In the rows, zero is written as 128.
D: rows in a few groups, each row roughly a mix of its group's directions (one row in no group)
D (99 x 10)
| 136 |  77 | 163 | 110 | 117 | 140 | 118 | 123 | 145 | 104 |
| 145 |  84 | 124 | 119 | 124 | 105 |  85 | 140 | 105 | 122 |
| 149 |  94 | 128 | 121 | 153 | 162 | 112 | 167 | 142 | 118 |
|  91 | 117 | 113 | 135 | 140 | 166 | 129 | 130 | 165 | 102 |
| 137 | 109 |  92 | 120 |  98 | 140 | 155 | 114 |  89 | 143 |
| 134 | 178 | 120 | 159 | 152 | 119 | 115 | 109 | 130 | 154 |
| 110 |  97 | 138 | 143 | 165 | 158 | 133 | 144 | 157 | 107 |
| 106 | 179 | 108 | 136 | 115 | 103 | 138 |  99 | 120 | 139 |
| 134 | 176 |  82 | 139 | 133 | 133 | 130 | 145 | 107 | 140 |
| 118 |  85 | 107 | 135 | 149 | 153 | 145 | 153 | 143 |  98 |
| 124 | 139 | 126 | 111 |  92 | 177 | 113 | 133 |  95 | 119 |
| 129 |  99 | 146 | 120 | 145 | 173 | 131 | 144 | 164 | 109 |
|  98 | 167 |  86 | 151 | 150 | 134 | 129 | 138 | 122 | 135 |
| 142 | 160 | 123 | 114 | 103 | 102 | 110 | 108 | 105 | 166 |
| 172 | 131 | 164 | 114 | 110 | 110 | 128 | 138 | 104 | 156 |
| 136 | 165 |  86 | 119 |  98 | 104 | 141 | 118 | 115 | 112 |
| 131 |  80 | 176 | 116 | 123 | 131 | 132 | 119 | 148 | 113 |
| 169 | 139 | 164 | 113 | 118 | 108 | 117 | 136 | 109 | 161 |
| 124 |  91 | 120 | 114 | 123 | 174 | 105 | 134 | 146 |  98 |
| 169 | 162 | 147 | 110 | 120 |  87 | 125 | 135 | 122 | 142 |
|  93 | 154 |  93 | 154 | 165 | 132 | 127 | 142 | 137 | 135 |
|  98 | 145 | 120 | 144 | 152 | 167 | 152 | 141 | 158 | 114 |
|  93 | 111 | 114 | 127 | 125 | 170 | 120 | 118 | 156 |  96 |
| 151 | 154 | 146 | 123 | 104 |  89 | 142 | 107 | 104 | 152 |
| 120 |  91 | 155 | 142 | 164 | 160 | 125 | 145 | 149 | 122 |
| 126 | 172 |  87 | 136 | 121 | 123 | 156 | 109 | 119 | 106 |
| 130 | 170 | 108 | 114 | 101 | 102 | 111 | 102 | 114 | 152 |
|  97 | 117 |  84 | 131 | 130 | 128 | 166 | 130 | 137 |  98 |
|  88 | 112 | 104 | 127 | 113 | 158 | 113 | 109 | 143 |  95 |
| 143 |  90 | 173 | 131 | 147 | 137 | 136 | 162 | 118 | 123 |
| 108 |  69 | 140 | 112 | 120 | 142 | 129 | 151 | 135 | 110 |
| 110 |  84 | 152 | 125 | 132 | 150 | 126 | 125 | 163 |  99 |
| 124 |  90 | 144 | 141 | 162 | 157 | 141 | 153 | 148 | 108 |
| 158 | 127 | 173 | 121 | 125 | 137 |  89 | 135 | 119 | 154 |
| 137 |  85 | 113 | 109 | 114 | 143 |  82 | 129 | 127 | 107 |
|  95 | 159 |  82 | 132 | 124 | 127 | 122 | 106 | 148 | 109 |
| 129 | 164 |  90 | 115 |  94 | 101 | 137 | 110 | 113 | 120 |
| 125 | 152 | 137 | 128 |  97 |  83 | 138 |  92 | 112 | 142 |
| 164 | 103 | 138 |  99 | 114 | 162 | 128 | 151 | 111 | 106 |
|  86 | 122 |  95 | 138 | 107 | 153 | 114 |  97 | 112 | 136 |
| 116 |  66 | 134 | 115 | 129 | 136 | 138 | 152 | 142 | 108 |
| 156 | 147 | 132 | 127 | 120 |  84 | 127 | 127 |  92 | 159 |
| 132 |  83 | 134 | 114 | 134 | 106 | 152 | 149 | 142 |  89 |
| 165 | 110 | 177 | 125 | 131 | 132 | 120 | 147 | 116 | 156 |
| 106 | 175 |  98 | 136 | 112 | 111 | 148 | 102 | 117 | 119 |
| 157 | 174 | 134 | 111 | 123 |  84 | 117 | 128 | 126 | 141 |
| 167 | 158 | 165 | 112 | 110 | 120 | 104 | 125 | 107 | 137 |
| 144 | 128 | 165 | 128 | 158 | 117 | 131 | 165 | 151 |  98 |
| 118 |  88 | 100 | 124 | 147 | 142 |  81 | 143 | 124 | 118 |
| 130 | 163 |  88 | 115 |  94 | 105 | 138 | 109 | 115 | 120 |
| 101 | 112 | 123 | 150 | 160 |  88 | 143 | 124 | 161 | 134 |
| 118 |  80 | 163 | 124 | 133 | 136 | 101 | 142 | 143 | 151 |
| 162 | 168 | 139 | 108 | 112 |  90 | 119 | 125 | 119 | 146 |
| 141 | 120 | 173 | 134 | 163 | 141 | 112 | 154 | 156 | 126 |
| 169 | 113 | 154 | 106 |  95 | 103 | 119 | 115 | 107 | 135 |
| 179 | 108 | 156 | 114 | 142 | 140 | 125 | 159 | 119 | 140 |
| 166 | 141 | 150 | 128 | 137 |  89 | 136 | 144 | 105 | 159 |
| 108 | 102 | 172 | 123 | 117 | 113 |  95 | 126 | 136 | 160 |
| 170 | 111 | 153 | 105 | 119 | 158 | 111 | 152 | 111 | 116 |
| 154 |  89 | 171 | 130 | 141 | 140 | 138 | 155 | 116 | 139 |
|  89 | 156 | 105 | 131 | 108 |  96 | 151 | 103 | 128 | 120 |
| 142 | 167 | 142 | 127 | 102 |  99 | 158 | 106 | 111 | 146 |
| 129 |  75 | 154 | 106 | 113 | 153 | 112 | 148 | 127 | 128 |
|  94 | 105 |  94 | 143 | 132 | 160 | 144 | 124 | 136 |  97 |
| 104 | 142 | 126 | 130 | 159 | 119 | 128 | 138 | 169 |  85 |
| 115 | 171 | 121 | 133 | 108 |  98 | 146 |  97 | 107 | 148 |
| 186 | 137 | 127 | 133 | 139 | 135 | 101 | 156 | 112 | 137 |
| 130 |  85 | 171 | 138 | 152 | 151 | 130 | 151 | 133 | 127 |
| 120 | 180 | 126 | 127 | 110 |  91 | 133 | 100 | 116 | 137 |
| 102 | 174 | 107 | 137 | 116 |  97 | 145 | 102 | 123 | 122 |
|  99 | 131 |  89 | 131 |  97 | 138 | 121 |  95 | 103 | 144 |
|  93 | 103 | 103 | 134 | 149 | 158 |  97 | 138 | 139 | 107 |
| 164 | 147 | 170 | 123 | 124 | 106 | 158 | 128 | 120 | 152 |
| 128 | 140 | 148 | 132 | 167 | 129 | 120 | 153 | 170 |  98 |
|  83 | 126 | 111 | 140 | 144 | 163 | 131 | 126 | 160 | 106 |
| 117 | 139 | 133 |  99 |  85 | 101 | 145 | 123 | 108 |  95 |
| 126 | 128 |  97 | 126 |  91 | 146 | 124 |  99 |  96 | 159 |
| 164 | 128 | 171 | 120 | 148 | 105 | 137 | 159 | 142 | 119 |
| 177 | 104 | 154 | 113 | 144 | 140 | 123 | 161 | 125 | 137 |
| 107 | 169 |  86 | 124 | 118 | 110 | 125 | 103 | 144 | 113 |
|  75 | 144 | 103 | 141 | 122 | 143 | 135 | 104 | 147 | 109 |
|  92 | 156 |  83 | 130 | 120 | 129 | 119 | 101 | 141 | 111 |
| 169 | 107 | 136 | 112 | 111 |  93 | 111 | 132 |  98 | 143 |
| 124 | 173 | 118 | 153 | 134 | 149 | 104 | 108 | 121 | 163 |
| 151 | 178 | 123 | 110 | 118 |  84 | 125 | 123 | 133 | 132 |
| 133 | 116 | 127 | 157 | 173 | 154 | 109 | 139 | 147 | 158 |
| 180 | 131 | 112 | 128 | 151 | 161 | 137 | 149 | 122 | 109 |
| 120 |  92 | 139 | 141 | 156 | 159 | 142 | 150 | 149 |  98 |
|  97 | 119 |  83 | 138 | 130 | 149 | 148 | 123 | 139 |  91 |
| 135 |  81 | 121 | 126 | 149 | 170 | 129 | 156 | 138 | 124 |
| 153 | 100 | 168 | 116 | 121 | 151 |  93 | 141 | 123 | 146 |
| 131 |  98 | 137 | 127 | 151 | 166 | 125 | 156 | 163 | 105 |
| 127 | 162 | 131 | 141 | 119 | 160 |  93 | 113 | 113 | 166 |
| 176 | 132 | 152 | 111 | 106 | 100 | 134 | 127 | 102 | 147 |
| 115 |  95 | 166 | 142 | 162 | 152 | 114 | 140 | 146 | 138 |
|  77 | 147 | 107 | 141 | 134 | 155 | 144 | 111 | 149 | 116 |
|  88 | 117 |  88 | 138 | 127 | 106 |  95 | 111 | 115 | 126 |
| 124 | 122 |  86 | 146 | 168 | 127 | 162 | 134 | 149 | 118 |
| 153 | 117 | 175 | 114 | 112 | 138 |  91 | 132 | 117 | 149 |
one row of each group, then the others: which group is each in?
| 112 | 174 |  91 | 135 | 114 | 116 | 152 | 105 | 118 | 116 | | F
| 113 | 159 | 133 | 134 |  98 |  91 | 146 |  91 | 115 | 136 | | E
| 134 | 114 | 101 | 123 | 116 | 134 | 172 | 144 | 118 |  83 | | B

| 164 | 142 | 163 | 115 | 112 | 107 | 111 | 129 | 113 | 165 | | B
| 103 | 134 | 132 | 131 | 105 |  85 | 126 |  85 | 109 | 139 | | E
| 158 |  95 | 152 | 103 | 117 | 158 | 114 | 155 | 115 | 112 | | F
| 132 | 110 | 176 | 137 | 152 | 150 | 100 | 137 | 144 | 153 | | B
| 163 |  95 | 149 | 125 | 149 | 161 | 108 | 155 | 131 | 133 | | F
| 134 | 159 |  87 | 119 |  98 | 119 | 125 |  96 | 115 | 151 | | B
| 134 | 167 | 152 | 145 | 149 | 114 | 168 | 139 | 126 | 153 | | E
|  90 | 110 | 115 | 130 | 127 | 168 | 124 | 119 | 157 |  96 | | E
| 175 | 104 | 156 | 117 | 146 | 135 | 126 | 164 | 123 | 138 | | E
